In the data rows, 128 means zero.
Each row of this table is followed by its label. One hidden rule gives the labels. It looks at one to three of the table's principal directions, none of them among the few with the most spread.
[147 112 131 145 100  92 170 135 130 145 111 137 164 103 109 101 141 107
  95 155 162 116 153 160 125 104 127  93] 4
[120 153 111 151 111 134 110 135 140 112 137 144 110 134 153 132 109 134
 138 137 131 108 132 123 131 136 118 138] 8
[121 158 139 136 116 156 142 120 151 155 158  78 116 134 150 114 115 137
 174 105 102 166  93 119 131 147 165 140] 2
[136 144 126 153 122 120 135 125 122 118 128 156 136 117 115 113 120 129
 106 147 140 126 155 129 141 106 105 105] 5
[ 96  68 151  87 137 117 234 145 100 193 145 103 110 125  80  98 153  80
 100 172 115 127 125 151 123 157 125  91] 1
[120  97 117  95 141 126 140 122 108 114 115 105 120 118 142 142 152  90
 124 132 129 110 102 136 124 156 151 154] 1
[ 72  60 152  69 126 140 201 163 142 203 149  76  77 152 100 115 142  91
 126 152  90 129  95 144 105 184 137 137] 1
[126  84 120  79 151 100 104 146  85 119 108 143 153 133 122 182 177 122
 133 105 131  88 123 132  94 135 128 148] 4
[163 224 105 231  70 131 118  97 167 119 108 153 205 113 171 119 101 155
 204  76 144 126 132 119 133 108 130 153] 6
[125 124 133 116 127 136 122 141 138 134 124 117 126 117 120 117 132 113
 109 144 134 125 124 138 128 133 117 135] 1
[113 151 112 148 103 127 133 112 134 101 148 125  99 137 171 142 113 128
 151 115 102 137 114 105 133 129 162 147] 6
[128 101 117 108 138 114  97 129 115  94 116 132 120 125 133 145 146 119
 116 125 136 112 129 135 123 129 128 144] 7
[120 168 106 117 170 151  56 107 125 106 144 123 114 151 192 163 118 197
 140  82  89 156 111  87 130 103 173 120] 5
[171 111 143 121 105  95 100 166 157 147 139 107 145 101 113  98 135 130
  66 155 187 146 143 165 121  77 144  68] 2
[113 120 136 133 100 152 110 146 189 134 160  90  55 146 133 106  89 114
 130 135 126 155 103 128 135 151 132 147] 7
[103 137 156 144  94 130 178 157 160 182 167 128  89 149 103  98  96 147
 103 167 101 155 148 125 129 113 121  84] 6
[139 137 110 145 108 104 100 126 125  89 137 137 116 124 155 153 132 128
 115 113 135 128 128 124 126  96 158 128] 3
[134  82 160 110 115 126 134 173 156 150 168  96  61 123  76  75 109  97
  68 194 170 147 139 165 141 135 103  85] 5
[ 88 114 116 118 124 120 145 118 113 101 127 155  91 162 150 163 120 136
 148 129  82 107 133 100 121 147 131 156] 4
[134 193 104 152 122 159 102 115 155 149  83 136 215 122 176 153 131 151
 192  67 115 106  97 106 107 136 130 182] 8
[143 161 107 161 118 120 109 125 120  96 145 156 119 119 153 124 108 136
 117 145 154 115 147 123 143 111 123 103] 1
[ 73  87 140  78 129 145 175 140 126 163 143  91  85 157 125 150 144  99
 164 116  71 126  84 116 105 186 145 176] 2
[115 168  95 124 134 143  44 128 131  67 146 140  82 144 198 184 112 156
 123 106 102 125 107  84 127 111 159 160] 8
[142 145 146 145 120 131 124 145 164 179 145 107 137 130 120  97 115 171
 104 131 133 166 140 145 128  89 146  72] 7
[166 142 115 172 114 106  88 134 140 126 103 166 185 114 113 129 133 142
 129  97 176 112 153 145 120  91  98 115] 7
[120 127 141 120 130 136 114 146 132 116 174 117  52 139 121 121 104 134
  85 166 122 154 135 122 145 117 135 100] 5
[114 132 131 135 106 109 109 146 124  90 187 129  48 134 136 126 114 135
  84 161 118 153 147 123 142  96 145  96] 6
[148 192 113 175 138 161 106  82 146 112  99 155 167 138 158 141  89 165
 176  81 117 140 122  86 143 121 125 152] 7
[161 160 109 148 116 109  50 138 135 103 125 141 166 119 161 155 140 164
 139  90 155 119 132 131 113  89 143 128] 2
[100 103 145 116 133 135 183 125 121 166 145  99 106 135 100 119 144 109
 133 117  91 156 112 133 126 140 143 127] 7
[169 155 121 140 155 146  73 113 129  97  99 149 166 103 122 117 116 131
 118 124 173 123 137 124 147 118  89 131] 5
[128 104 171 118 125 153 182 137 140 143 112 119 112 109  51  74 112  73
  92 199 145 132 144 151 152 162  65 141] 2
[134 163 141 159 120 140 143  99 139 122 143 116 121 133 137 105 102 156
 150 125 108 168 136 118 150 119 146 116] 2
[160 156 125 142 135 136  87 124 132 115 101 146 180 107 121 130 131 132
 134 109 156 122 132 126 129 114 101 141] 3
[128 111 128 102 154 120 107 115  91 101 125 128 128 141 133 163 150 142
 155 103 112 124 124 120 120 138 142 147] 2
[121 151 137 138 125 183 126 128 158 146 129  86 113 132 129 109 108 112
 185 125 125 125  92 138 135 196 113 186] 1
[104  61 142  85 136 123 176 132 117 137 136  97  83 133 102 111 139  81
 120 157 123 126 116 144 129 172 128 135] 1
[129 121 148 132 101 117 196 144 134 175 130 116 154 103  93  91 140  93
 108 157 138 133 134 150 126 124 118 105] 6
[115 178 103 159 113 145 109 120 132 113 124 132 130 131 172 163 131 137
 154  98 101 115 108 115 122 127 152 170] 5
[ 67  80 146  62 150 163 200 147 144 216 124  84 108 153 112 124 140 105
 130 133  70 132  85 121 104 180 135 145] 5
[130 139 145 130 112 145 164 143 150 152 146 110 111 113 116  79 100 106
 104 185 147 136 130 137 145 143 112 104] 4
[125 137 127 141 113 104 150 134 138 174 127 136 175 131 139 112 137 170
 136 116 119 133 148 136 112  98 140  82] 8
[127 180 111 180  97 132 135 127 178 183 131 129 172 138 175 102 103 185
 164 102 121 135 132 128 119 107 147  93] 1
[ 99  77 160  73 120 106 174 171 130 184 159 102 103 139 100 109 145 127
  92 168 107 142 135 142 108 126 137  84] 6
[146 109 136 157 102 107 145 153 130 117 133 151 105 102  75  97 123  81
  60 184 182 115 162 164 144 108  86 100] 5
[100  90 151  89 134 121 202 149 118 204 144  87 136 120  99  94 163 113
 110 151 108 142 123 157 114 138 141  88] 1
[174 146 113 146 134 116  50 125 140 106 125 119 159 109 149 129 137 154
 124  91 172 142 127 143 129  88 149 110] 7
[ 94  54 156  77 145 133 194 142 114 173 142  81  82 139  79 108 151  85
 121 155 109 135 110 156 122 179 127 130] 7
[ 91  73 154 112 127 136 216 126 136 145 151 109  39 136  80  78 102  77
  69 200 111 154 137 136 157 151 116 101] 7
[140 111 133 101 125 115 133 146 119 141 139 107 145 114 130 119 144 112
 140 138 154 115 117 143 116 147 133 119] 4
[139 147 148 119 132 154  90 151 157 133 125 130 129 122 106 111 108 138
 104 152 141 137 136 124 134 122  89 131] 6
[ 61  57 152  46 143 137 197 166 101 172 181  76  32 156 107 133 148  87
 111 173  76 130  96 132 113 188 149 128] 8
[ 94 100 139  99 104 124 114 165 139 124 141 118  81 150 119 161 142 115
 131 131  97 116 116 130 103 148 126 176] 2
[166 150  88 138 144 103  60 122 104 100  80 171 223 108 165 166 161 154
 150  82 170  75 138 133 107 104 120 136] 1
[130 156 128 154  95 136 135 147 155 156 138 118 144 122 135 109 119 126
 156 129 140 119 121 141 121 142 118 134] 8
[164 152 144 156 110 122 137 113 154 124 120 132 154 107 118  86 100 135
 101 151 155 160 151 128 150  90 127  92] 2
[134 154  98 138 151 127 116  79  82  81  93 152 177 126 170 168 148 140
 192  82 113  98 121 108 128 146 141 172] 4
[119 155 134 123 120 141 113 140 153 159 130 106 153 125 143 129 139 150
 134 101 101 151 111 122 113 109 146 136] 2
[116  82 144 119 116 112 180 148 121 152 123 136 112 131  81 116 136  93
 104 165 137 108 144 153 122 144 101 120] 5
[122 157 138 150 124 145 161 125 128 159  98 146 177 115  98 120 139 126
 132 126 112 121 140 132 126 124  94 144] 3
[112  34 132  63 156  87 161 127  60  94  99 153 117 134  86 172 176  75
 106 141 125  87 137 133 112 151 113 152] 2
[109 125 121 108 124 141  86 130 126  67 148 114  58 141 153 165 122 108
 135 125 105 128 101 107 131 152 145 187] 2
[115  56 114  69 169  85 145 121  37 106  97 140 160 124 113 187 213  97
 144 101 119  76 124 147  97 152 138 158] 5
[122 103 133 127 114 100 161 126 116 140 131 121 132 136 122 139 149 128
 138 115 115 132 130 139 114 121 156 121] 3
[104 136 135 136 100 136 177 121 138 143 144 105 109 142 144 125 118 120
 170 127  94 136 109 120 126 159 153 152] 6
[142  93 128 126 132  79 137 114  85  85 133 159 118 132 113 144 139 127
 110 133 141 126 160 127 133 101 136  97] 2
[122 105 136 118 150 146 143 114 101 108 117 127 103 132  95 141 134  93
 140 132 123 117 119 131 138 168 105 169] 7
[ 93 145 102 119 146 147 110  87 127 114  99 136 141 172 188 205 133 165
 205  35  48 129  86  70 103 142 175 203] 3
[124 131 120 124 143 138 107 113 128 113 140 129 102 156 155 146 105 155
 156 108 113 136 118 102 131 139 145 131] 1
[ 89 109 134 111 119 152 155 136 139 142 123 109  94 147 117 154 134  92
 152 114  87 121  92 118 114 172 128 194] 3
[127 134  99 134 140 118 115 109 104 107 126 145 141 133 165 147 134 141
 158 103 129 107 127 118 126 135 139 128] 1
[ 55  70 146  45 146 142 173 154 106 158 163  93  51 171 124 159 144 110
 144 142  55 124  92 107 103 190 144 159] 4
[129 111 127  94 168 146 119 117 113 117 115 128 122 130 128 124 119 125
 124 146 136 117 124 119 139 155 112 129] 8
[173 165 142 143 127 140 126 124 155 159 108 132 204 103 123  77 102 149
 139 143 175 134 143 132 138 121  96  93] 4
[134 160 121 171  84 111 121 134 154 139 134 136 161 123 141 124 131 144
 158  93 128 136 133 130 116 101 133 129] 3
[117  88 137  76 147 133 114 136 126 120 108 125 119 144 119 151 135 118
 131 129 118 114 115 117 114 155 116 162] 6
[127 119 134 122 133 127 121 144 137 147 154 119 102 133 117 116 122 136
 101 134 133 148 130 131 130 111 131  93] 5
Here are more rows. What is the label of each one?
[154 145 138 155 103 114  94 137 144  96 126 143 128 111 109 119 121 129
  93 144 153 139 154 140 138  89 113 124]: 2
[112 156 117 143 131 170 128 104 164 141  96 120 139 144 156 140 107 137
 166  94  95 130  97 105 127 151 136 179]: 7
[152 176 145 177 105 165 141 123 161 136  97 140 167 101  93  85 100 105
 143 153 158 119 140 142 149 149  63 161]: 6
[124 119 136 127 105 115 143 159 130 148 161 103  99 117 117 124 144 106
  94 146 134 139 120 150 122 113 152 108]: 7
[132 162 124 188  88 101 160 104 149 133 116 170 171 133 135 114 109 161
 143 107 113 144 164 112 131  80 127 103]: 2
[118  96 143  85 158 129 101 140  99 101 146 110  75 130 105 144 150 121
  86 147 115 141 128 136 133 125 134 131]: 3
[171 161  86 136 139  98  16 106 116  70 103 157 205 127 199 187 149 184
 186  37 151 111 121 103 105  91 159 147]: 6
[158 132 100 142 117  70  60 129 106  60 146 165 135 114 164 142 137 155
 104 119 167 121 162 127 129  68 143  84]: 4
[123  86 157 103 144 136 197 137 135 179 126 107 110 121  81  69 116 107
  71 201 143 137 145 158 145 143 109  75]: 1
[128 173  99 134 131 121  99 131 119 148 111 144 203 124 181 160 155 174
 164  81 115 102 121 118  99 108 148 128]: 8
[141  89 134 112 125  89 124 128 100  94 132 137 121 128 112 142 147 117
 124 130 143 123 143 136 123 120 133 123]: 2
[108 191 116 170 124 188 116 112 163 126 160 105  77 140 163 113  81 136
 161 117 101 154  97 104 154 155 135 155]: 5
[100  85 148 113  82 119 162 184 160 163 176  92  58 131 100  89 122  85
 104 184 142 124 124 164 121 159 114 117]: 8
[116 118 133 112 113 130 137 148 134 127 143 121 102 130 128 122 120 107
 127 158 133 113 123 129 125 154 117 138]: 4
[103  88 137  84 158 139 166 138 120 177 131 101 116 136 115 108 140 122
 117 149 115 125 118 142 122 158 128 107]: 1
[128 108 130  76 151 134  97 150 113 121 116 129 139 126 127 146 144 118
 129 140 140  97 118 125 113 155 105 151]: 4
[101 108 136 113 130 162 159 135 132 166  98 104 136 140 103 148 149  93
 181 106 103 100  91 142 106 196 110 206]: 7
[124  99 123  88 126 119 109 153 130 137 122 115 141 129 140 145 150 115
 143 120 139 101 108 135 101 151 130 149]: 4
[158 101 120 101 138 108  76 137 111  93 105 131 159 110 126 150 157 108
 134 115 172  97 122 143 114 136 117 155]: 6
[144 127 123 127 116 101  76 130 111  63 123 149 126 118 133 156 143 126
 115 126 141 118 144 127 127 103 127 149]: 2
[146 108 120 121 146  95 158  97  93 118 102 145 175 118 137 123 143 137
 130 132 143 115 149 133 131 118 143  95]: 4
[102 100 139  97 131 131 171 145 135 173 162  91  87 145 134 103 120 131
 121 160 112 139 117 137 125 152 152  92]: 8
[129 172 135 160 123 136 134 119 133 130 118 156 152 117 114 119 120 148
 101 133 110 147 154 116 141  84 110 114]: 3
[101  90 135 103 135 105 170 130  96 160 126 124 137 148 112 159 169 134
 148  98  86 126 124 132 100 130 151 130]: 3
[130 174  95 142 128 139  48 133 145 112 137 136 141 139 192 158 121 173
 167  81 126 115 112 107 114 121 141 145]: 1
[145 128 117 136 134  93 119 110 106 107  95 170 181 122 132 149 146 152
 116 109 132 118 157 121 121  83 132 110]: 2
[140  97 137 101 148 124 116 131 121 131 116 115 134 123 106 137 147 115
 112 117 138 135 119 137 122 125 132 132]: 3
[122 120 132 121 123 117 146 108 119 113 117 120 135 127 132 140 144 122
 136 113 102 141 123 122 126 121 154 148]: 2
[149 104 121 122 131 102 112 141  95 104  96 160 167 107 103 136 159 105
 124 144 174  73 153 159 119 139  83 140]: 8
[132 109 126 116 132 119 125 137 119 133 127 128 133 128 125 125 136 126
 135 135 146 109 132 142 122 143 119 122]: 8
[149 239 125 201 134 183  89  77 170 109 123 139 143 132 166 113  66 195
 148  99 101 184 133  83 168  90 138 129]: 3
[157 163 120 189  82 108 108 145 164 138 128 156 161 120 130 113 110 149
 126 122 166 122 154 143 124  88 112 102]: 5
[134 146 102 119 155 127  60 101  99  64  72 171 169 137 161 205 151 156
 154  77 106  95 127  98 113 117 131 193]: 2
[153 137 129 126 140 144  96 135 135 132 112 127 159 114 117 125 130 119
 137 116 160 119 118 133 126 137 102 143]: 5
[123 120 138  87 151 153 117 156 126 153 122 121 136 117 104 130 139 104
 105 141 135 117 111 125 119 145  96 141]: 1
[155 163  89 151 149 129  49  89 122  81 113 138 164 129 185 171 134 161
 177  41 134 133 106 102 126 107 162 155]: 7
[103  38 131  59 161 117 187 143  76 151 100 112 129 119  87 133 183  58
 118 162 139  71 115 168 109 195 106 151]: 1
A new table starts here. Each row of this table is followed by its label. One hidden rule gives the labels. It looks at one to three of the table's principal directions, none of them among the few with the most spread.
[113 124 184 134 131 139  65 116 196  61  44  95 139 111 141 104 150 166
 106  78 153 106 110 120 156  70  38 142] jar
[131 189 165 171 116 137 105  83 152  56 108 137 102 195 146 158 109 120
 169 139 102 116 184  82 122 148 139 131] mint
[115 113 125 131 118 145 198 100  52 197 193 155  84 143 110 150 131  98
 163 156 127 153 142 110 128 199 214  52] mint
[134 121 108 128  85 136 176 129 135 175 134 111 115 148 164 118 120 119
 133 141  69 115 141 137 116 169 172 131] jar
[111 109 122 105 134 115 126 169 132 163 164 123 115  67  77 131 135 145
 120 129 142 150 110 141 138 119 105 147] mint
[158 146 124 151 153 118  97 143  81 115 121 132 176 147 110 163 115 107
 142 145 149 126 150 104 121 143 175 136] drum
[100 146 143 124 117 140  97 111 182  89 113 131 109 118 136 114 129 140
 124 117 117 127 129 124 136  95  91 140] mint
[133 131 138 159 131 111 139 127 109 125 160 154 108 140 113 149 111 134
 156 150 127 139 140 111 134 145 146 123] mint
[133 111 113 115 134  78 124 180 162 188 188 149 108 105 106 133  88 144
 135 147 131 133 133 167 139 110 132 168] mint
[130 106 144 140 120 156 156  80 126  99  95 147 123 151 209  97 131 121
 125 111 120 117 105 131 136 124 125  61] mint
[133 121 132 120 133 120 150 170 110 155 176 121 106  85 100 139 118 135
 139 143 110 150 135 113 132 163 135 132] mint
[145 102  83  90 168 108 146 206  86 241 218 139 102  51  60 138 100 117
 132 155 173 141 116 139 143 135 157 122] jar
[101 148 154 120 141 145 113 112 136 136 146 140  94 128 111 119 127 149
 141 128 138 135 154 100 149 126 132 101] jar
[149 140  94 123 167 107  92 169 111 161 160 152 151 116 101 134  96 128
 131 152 161 123 140 128 135 102 158 149] mint
[138 151 122 133 159 139  81 143  86 121 129 137 157 121  93 160 123 101
 133 142 172 127 148  97 129 123 166 118] drum
[161 147 138 126 163  83  54 179 143 109 117 109 174 112  61 204 104 107
 146 117 201 132 134 159 118 107 103 196] mint
[176 128 131 159 148 141 109 111  68 109  76 124 193 159 152 171 113  78
 156 121 174 114 121 120 123 151 184  92] mint
[149 110 103 119 147 104 139 156 101 163 154 127 140 105 107 127 117 118
 124 138 134 134 114 133 127 135 140 139] drum
[ 98 146 135 115 139 136  99 133 163 108 141 137 101  91 107 107 130 160
 121 124 130 139 126 115 145  92  84 140] drum
[121 150 139  99 158 131  93 117 127 101 116 119 137 129  91 149 148 106
 115 106 181 133 132 134 116 109  96 127] mint
[119 114 138 158  84 108 144  71 165 112  88 135 126 206 170 116 137 129
 125 120 102 105 127 156 119 117 127 140] mint
[141 132 111 113 177 130  95 167  80 152 147 138 164  93  87 141 123 128
 124 135 185 137 127 120 137 114 148 119] drum
[161  94  75 119 152 132 176 174  63 204 171 147 145  85 136 119 105 129
 134 149 146 137  93 149 134 143 169  98] drum
[109  96 119  95 122 138 177 150 130 192 180 137  84  81 132 105 126 145
 125 130 121 145 109 153 141 138 125  96] mint
[131 134 136 114 121 161 175 136 106 129 135  98  98 108 132 122 147 130
 126 124  98 132 135  99 121 175 116 104] drum
[123 142 132 139 108 142 129 117 168  79 105 125 121 124 172 106 123 146
 126 123  82 125 122 123 127 118  96 142] drum
[131 111 139 103 140 166 144 134  95 131  94  92 154  92 135 126 159 129
 116  95 155 137 100 134 128 145 109  91] mint
[158 116 127 124 138 135 155 154  94 131 117  94 147 104 132 129 136 128
 124 120 119 130 117 116 122 163 121 124] drum
[155 120 113 147 134 125 159 152  93 126 133 133 147 131 151 122 124 148
 126 143 111 127 123 124 122 145 135 129] drum
[106 124 132 129 118 108 144 130 131 159 176 140  83 128  90 124 131 140
 131 148 109 138 147 112 135 139 137 137] drum
[122 132 115 140 138 100  90 123 134  89 130 145 131 127  85 136 137 109
 108 136 148 125 117 119 122  85  98 163] drum
[173  88 111 124 149  90 123 209 130 158 132 119 171  82 136 133 100 146
 117 127 149 123  98 172 135 110 109 166] mint
[145 122 149 112 160 122 137 198 147 147 160 120 109  64 133 114 100 192
 140 122 128 143 126 132 155 130  83 133] mint
[141 124 136 124 142 131 154 172 114 138 155 121 120  87 130 125 118 166
 139 132 115 148 126 123 137 152 113 126] mint
[117  97 150 157  81 162 216 115 136 140 155 146  59 110 210  92 111 165
 158 141  48 138 116 112 152 175 139  66] mint
[119 158 130 160 113 119  88  72 159  63  76 140 144 204 141 125 140 119
 117 126 124  99 145 120 114  88 117 157] drum
[144 130 100 103 174 106 160 184  63 199 209 134 108 101  53 138 127 141
 128 157 154 148 146 113 125 158 144 132] drum
[ 94 105 140 126  99 103 143 119 158 148 166 136  80 114 100 122 134 130
 127 135 100 144 124 132 136 130 119 141] mint
[ 93 125 119 127 112 117 178 147 134 196 228 168  44 109 103 107 111 172
 146 171  83 151 152 115 147 148 152 122] drum
[154 138 129 164 128 112  75  67 138  47  23 117 215 203 166 132 138  99
 117 101 144  99 110 139 110  92 120 158] drum
[105 121 130 114 106 134 148 121 138 139 148 122 101 113 125 116 139 123
 122 131  93 139 129 121 126 144 130 124] drum
[180 127 136 158 143 126 128 161 122  71  76 115 181 137 187 131 116 158
 125 116 127 111 116 137 122 123  92 144] drum
[150 146 124 153 160 121 112 114 109  81 110 152 168 150 155 116 113 149
 136 131 134 132 123 119 130 110 124 128] drum
[130 142 148 136 161 138  65 153 132  93 115 131 136  93 110 127 120 135
 122 127 158 119 137  83 153  94 112 124] drum
[115 167 136 126 146 134  93 130 128 117 130 121 118 132  75 143 138 141
 132 131 151 128 159  97 130 121 118 147] mint
[172 143 133 125 186 141  94 157  92 128  94 111 180 120 137 123 113 143
 132 114 172 113 135 104 143 124 134 112] jar
[125 147 144 141 101 148 130  83 162  78  66 115 138 190 186 111 146 138
 118 109 102 103 140 134 114 120 106 130] jar
[127 139 125 124 124 159 149 109 101 120 118 111 116 134 136 113 147 111
 118 130 103 120 139  87 120 156 141 100] mint
[149 119 114 116 149 154 143 157  80 113 117 112 168  78 138 128 139 129
 119 119 139 145  96 128 121 143 116 110] drum
[ 79 154 138 108 125 152 113 109 145 152 165 140  72 117  94 111 135 134
 130 140 118 135 162  89 145 125 146 106] mint
[107 160 157 135 128 168  91  97 127  58  93 115 127 118 120 135 150 112
 128 116 126 131 139  75 130 128 115 108] drum
[177 157 130 126 161 118 106 178 147  83 124 121 154 110 167 134  84 139
 138 128 114 125 141 127 124 127 103 157] mint
[145 110 116 120 131 132 162 153 113 173 149 135 131 117 161 118 107 142
 138 134 120 132 122 149 134 147 154 107] jar
[ 94 125 100  91 141 158 171 126  89 211 212 157  62  89  90 107 130 125
 136 151 138 151 131 110 142 147 167  67] mint
[172 121 112 124 170 106 127 198  86 143 165 135 156  93 123 133 100 130
 124 150 132 133 134 115 131 140 145 136] drum
[143 116 111 112 153 114 165 173  86 202 186 125 108  98  86 127 119 146
 136 147 135 140 135 118 136 160 148 124] mint
[110 146 130 130 112 125 116 103 156 108 116 127 121 157 125 124 138 130
 122 127 112 123 142 128 119 117 118 150] mint
[146 106 104 107 160 119 139 168  82 148 145 109 156  62  87 125 137 128
 116 124 145 152  90 128 127 137 111 138] drum
[100 123 147 109 127 135 110 115 157 128 131 124 108  98 122 107 130 132
 124 114 122 138 121 117 147 115 114 117] mint
[131 108 130 125 129  89  70 124 178 112  81 120 176 137 131 119 124 123
 104 104 150 112 105 167 132  71 101 174] jar
[ 80  98 135  95 115 146 180 128 138 171 198 145  54  55 119  96 133 150
 134 129 101 170 101 131 151 143 112  84] mint
[180 115 123 150 131 116 120 143 120  93  66 111 203 154 186 136 117 122
 120 114 130 107 111 155 113 124 126 147] mint
[131 152 138 110 127 128 114 150 148 119 123  88 120 106  87 159 134 121
 135 116 132 133 140 127 116 144  98 166] jar
[168 152 128 148 142  81  89 155 126 110 121 117 162 161  88 193 106  99
 147 137 159 119 154 139 106 134 137 189] mint
[142 109 114 132  92 117 163 138 135 175 125 110 125 158 148 132 125 116
 126 136  98 107 138 150 115 154 159 143] jar
[126 119 164 154  91 170 175 121 170  70 107 136  82 127 247  75 120 170
 122 125  44 111 131 101 145 137  93  83] drum
[106 143 112 145 104 116 115  74 155  89 113 148 121 177 136 107 140 113
 111 137  97 115 132 121 114  98 124 151] drum
[112 151 154 104 154 190 133 133  93 136 137 127 117  95 124 145 137 147
 152 114 171 152 139 114 141 153 136  61] mint
[ 96 136 141 107 129 138 131 137 143 156 175 135  75 100 105 109 126 145
 130 138 109 141 151 101 146 135 132 112] jar
[135 133 128 128 128 143 138 143 145 127 119 122 119 113 149 123 120 153
 136 120 132 123 119 142 133 122 100 128] mint
[181 161 135 143 193 155  90 158  88 111  86 119 181 128 155 121 100 160
 145 123 168 107 148  85 149 125 140 105] mint
[132 114 114 164 114  83  95  89 112 132  96 146 186 202 102 165 135  94
 130 134 167 115 123 162 112 106 174 161] mint
[100 144 123 122 101 103 147 110 127 157 172 125  87 166  66 149 149 111
 128 151 103 136 167 118 106 159 151 158] mint
Which label does each new row get?
[119 145 136 141 127 101  60 114 177  74  81 126 154 162 108 135 140 130
 105 115 153 106 134 139 122  67  84 185] ~ drum
[127  94  85 157 130  66 120 102  66 181 164 181 162 187  68 158 131  77
 123 166 173 128 121 149 115 112 210 139] ~ drum
[112 122 103  80 157 136 128 180 118 222 208 139  70  53  60 134 112 116
 132 143 176 138 129 128 148 122 141 106] ~ jar
[132 140 122  92 135 161 135 156 149 149 120 100 124  86 143 120 122 147
 132 108 136 130 119 150 130 130 101 125] ~ jar
[128 141 143 172 121 115  59  55 152  71  44 150 184 226 156 148 129 101
 131 112 175  94 133 148 123  74 146 135] ~ mint
[133 141 114 130 134 152 163 137  72 145 168 140 112 119 117 145 126 116
 145 153 121 144 142 102 120 171 168  95] ~ drum
[148 132 130 155 128 113 149  96 105  89 109 140 164 179 165 129 126 133
 140 129 108 136 124 137 112 145 138 129] ~ drum
[116 118 159 143 105 133 127 106 153  91 103 121 120 131 154 119 136 132
 127 116 101 128 123 118 135 130 111 122] ~ mint
[119 118 111 106 122 132 153 162 131 199 174 128  96  94 108 127 116 142
 137 140 127 136 129 145 137 141 144 127] ~ jar
[111 119 106 111 110 137 184 137 104 197 188 131  83 118 115 111 132 129
 129 155  87 139 144 115 127 170 171 108] ~ mint
[119 106 153 105 126 123  78 131 171 109  66  88 154 116 119 120 158 118
  85  86 160 104 110 146 132  85  76 148] ~ jar
[123 123 112 108 123 129 149 143 113 160 148 118 133 114 111 132 137 130
 125 131 122 142 126 143 118 147 140 135] ~ mint
[ 94 140 144 110 122 143 126 117 146 165 158 134  80 127 109 120 126 137
 139 133 125 132 157 112 144 136 147 106] ~ jar
[125 141 122 137 127 140 149  78 109 106 122 148 138 168 166 106 130 127
 135 131 103 135 129 119 120 139 151 101] ~ drum
[153 127 113 123 142 107 107 136 128  91 101 109 163 126 123 125 135 101
 100 119 128 117 113 127 110 111  99 162] ~ drum
[134 143 127 184 120  92  66  48 123  81  59 155 192 253 129 157 135  86
 129 130 167  93 145 136 110  88 174 151] ~ mint
[137 113 135 101 129 172 162 164 131 146 130 109 126  65 187 101 116 158
 133 113 103 140 109 136 143 151 118  88] ~ jar
[120  99 149 136 119 154 161  94 125 127 120 152 108 134 191 107 125 131
 137 115 131 128 106 139 146 130 133  57] ~ mint
[114  95 125 115  68 116 157 107 165 171 116 104 121 153 148 133 136  95
 122 118  93 119 121 176 112 148 153 142] ~ jar
[134 133 103 101 116 165 148 125 128 146 105 109 141 127 166 122 133 109
 119 116 126 116 118 155 112 136 138 110] ~ jar
[141 147 132 112 145 140 139 166 121 158 149 113 107 114 111 141 119 145
 140 131 142 126 152 122 130 150 124 126] ~ jar
[110 116 123 108 128 132 145 150 149 192 174 141  87  90 124 106 107 161
 142 135 124 139 126 140 154 125 134 115] ~ jar
[146 162 119 128 138 111  93 129 121 116 125 116 154 148  85 183 116  85
 148 132 153 131 148 133 105 140 150 165] ~ mint
[157  93  91 124 145 134 163 162  73 188 144 135 147  96 131 133 118 120
 131 135 164 129  91 153 131 137 154 100] ~ mint
[120 158 162 146 121 137  84 106 187  53  68 117 135 154 155 123 133 158
 126 103 128 111 139 126 132  91  71 153] ~ mint
[102 128 165 117 107 177 150  70  99 108  87 100 124 160 143 128 181 101
 115 103 124 126 140 101 117 167 142  65] ~ jar
[122 104 129 117  96 108 133 134 160 175 124 108 121 141 119 141 130 111
 122 121 127 113 131 165 123 131 139 151] ~ jar
[ 99 159 178 174  94 141  99  38 133  42  61 117 121 219 117 152 176  99
 127 117 122 107 165  77 113 135 127 120] ~ mint
[159 115 109 109 173 129 124 188  96 166 129 116 165  78 114 126 119 157
 124 119 179 131 104 147 139 117 112 130] ~ jar
[157  88  81 118 148 119 187 192  66 233 193 146 130  83 117 127 103 146
 140 156 147 142 104 156 138 154 172 108] ~ mint
[ 81 103 142 110 118 111 127 159 151 174 185 134  83  63  56 137 137 162
 133 131 144 163 114 147 151 117 101 146] ~ mint
[100 130 150 125 125 124  98 128 151 126 121 116 122 110  81 138 145 149
 128 115 149 138 128 128 140 111 100 149] ~ mint
[131 111 112  96 124 130 113 182 164 174 139 109 130  64 133 115 105 131
 120 124 120 126 114 151 142 115 127 147] ~ jar
[143  81 135  91 113 176 146 158 140 148  71  74 161  60 195 108 138 119
 108  82 129 119  77 163 137 137 108  90] ~ jar
